In the data rows, the value 50 means zero.
Here are some points:
[45,36,52,56,57,65,68,51,58,58,38,49,54]
[46,35,67,73,49,47,35,50,48,55,35,62,36]
[71,99,31,16,42,15,18,40,28,39,81,63,54]
[61,49,45,48,49,57,56,49,49,51,59,51,52]
[53,57,51,62,52,47,39,52,47,50,46,55,42]
[69,30,51,67,46,62,53,49,49,64,41,65,48]
[23,45,39,17,61,61,75,58,65,36,54,21,64]
[17,78,64,47,49,19,17,50,42,30,44,36,35]
[62,47,39,48,44,59,61,46,55,59,56,48,57]
[57,25,74,99,49,61,43,49,47,63,18,77,29]
[53,44,42,41,48,59,65,55,63,57,59,38,62]
[42,51,40,32,58,61,73,53,57,48,59,37,70]
[49,64,49,37,47,38,45,48,47,47,61,53,60]
[65,63,34,32,45,49,59,44,46,54,68,49,64]
[11,53,79,70,49,30,20,56,50,34,23,43,24]
[80,65,67,86,39,28,3,40,25,57,44,84,24]
[69,54,39,52,42,49,45,46,47,62,56,62,46]
[31,39,41,20,56,64,85,54,66,49,56,24,77]
[67,66,42,49,46,43,45,45,40,51,57,71,53]
[75,29,62,84,43,61,53,48,50,70,46,68,43]
[74,51,35,36,42,49,60,47,49,60,72,61,65]
[59,58,56,61,45,35,26,48,42,51,48,67,37]
[65,46,39,38,52,57,62,45,50,56,61,59,58]
[26,44,55,53,56,51,54,58,59,36,40,30,44]
[52,62,43,46,48,44,45,50,49,49,59,49,53]
[69,68,25,28,49,49,62,44,46,53,77,53,67]
[64,55,47,50,46,48,47,42,42,58,56,57,51]
[68,41,57,63,42,50,45,45,46,63,45,73,45]
[66,78,42,48,46,32,30,42,35,44,64,66,45]
27 more points follow, each with its number after it:
[39,66,24,0,57,51,71,53,57,32,78,24,71] 0
[44,54,41,19,55,48,59,55,51,34,64,39,57] 1
[8,60,84,79,53,27,6,59,46,30,16,43,13] 2
[34,66,44,35,51,44,53,55,56,43,53,37,51] 3
[68,49,47,54,41,45,48,49,46,60,59,63,50] 4
[61,72,57,62,44,28,20,46,33,41,53,69,32] 5
[0,49,62,43,63,45,45,63,66,27,27,7,39] 6
[82,20,53,84,43,73,59,46,55,85,44,72,46] 7
[52,55,65,81,50,45,37,48,43,51,37,65,33] 8
[45,61,46,47,51,42,42,52,50,47,54,44,49] 9
[74,41,48,66,46,60,59,52,49,60,57,64,47] 10
[38,33,48,53,55,67,68,58,66,46,45,32,53] 11
[93,61,43,62,36,44,41,40,36,68,62,88,50] 12
[35,66,32,5,56,47,58,51,52,37,64,25,67] 13
[87,63,32,33,41,50,51,42,42,60,75,66,62] 14
[70,58,24,19,55,61,76,46,48,51,80,51,72] 15
[29,53,64,53,51,41,40,52,49,44,36,47,43] 16
[30,44,78,89,50,43,26,49,49,49,22,48,28] 17
[55,44,68,75,52,44,29,54,43,45,40,68,28] 18
[63,80,17,11,50,41,57,47,46,43,88,45,70] 19
[36,79,51,44,51,26,24,46,39,36,51,45,40] 20
[35,70,58,63,44,30,21,50,43,38,40,46,32] 21
[67,49,41,40,46,59,58,45,52,61,59,52,56] 22
[57,56,49,51,51,49,48,47,47,45,57,53,48] 23
[17,48,53,44,61,59,60,59,62,39,35,26,53] 24
[57,55,42,34,46,44,52,47,48,51,61,55,59] 25
[41,58,44,34,51,48,54,47,51,46,56,33,59] 26
Which of these numbered points is nearest to each point below, ignoring the 3 directions in which the first points spread most? Its number follows each.
[67,27,39,41,50,76,83,56,62,64,56,48,71] > 14
[61,53,62,68,45,42,35,49,43,55,46,64,40] > 14
[40,47,44,37,49,54,59,54,60,49,53,32,59] > 7
[25,27,58,56,61,68,69,55,62,50,28,32,55] > 20
[53,42,47,38,55,54,54,54,51,43,54,48,48] > 1
[0,78,63,38,58,21,21,56,50,21,37,22,36] > 20
[49,48,45,42,53,55,56,51,51,42,54,44,51] > 0
[80,69,30,35,47,49,56,47,44,56,75,65,65] > 2
[77,62,52,73,42,35,24,43,34,62,50,80,38] > 9
[42,39,53,64,47,57,55,53,58,52,36,41,46] > 21
[52,55,53,50,47,46,45,44,48,54,51,47,50] > 26
[56,65,52,53,46,33,28,46,41,48,54,57,45] > 9
[47,33,56,53,52,65,63,54,58,57,44,45,59] > 14
[94,68,26,26,39,47,59,41,41,65,84,75,73] > 12
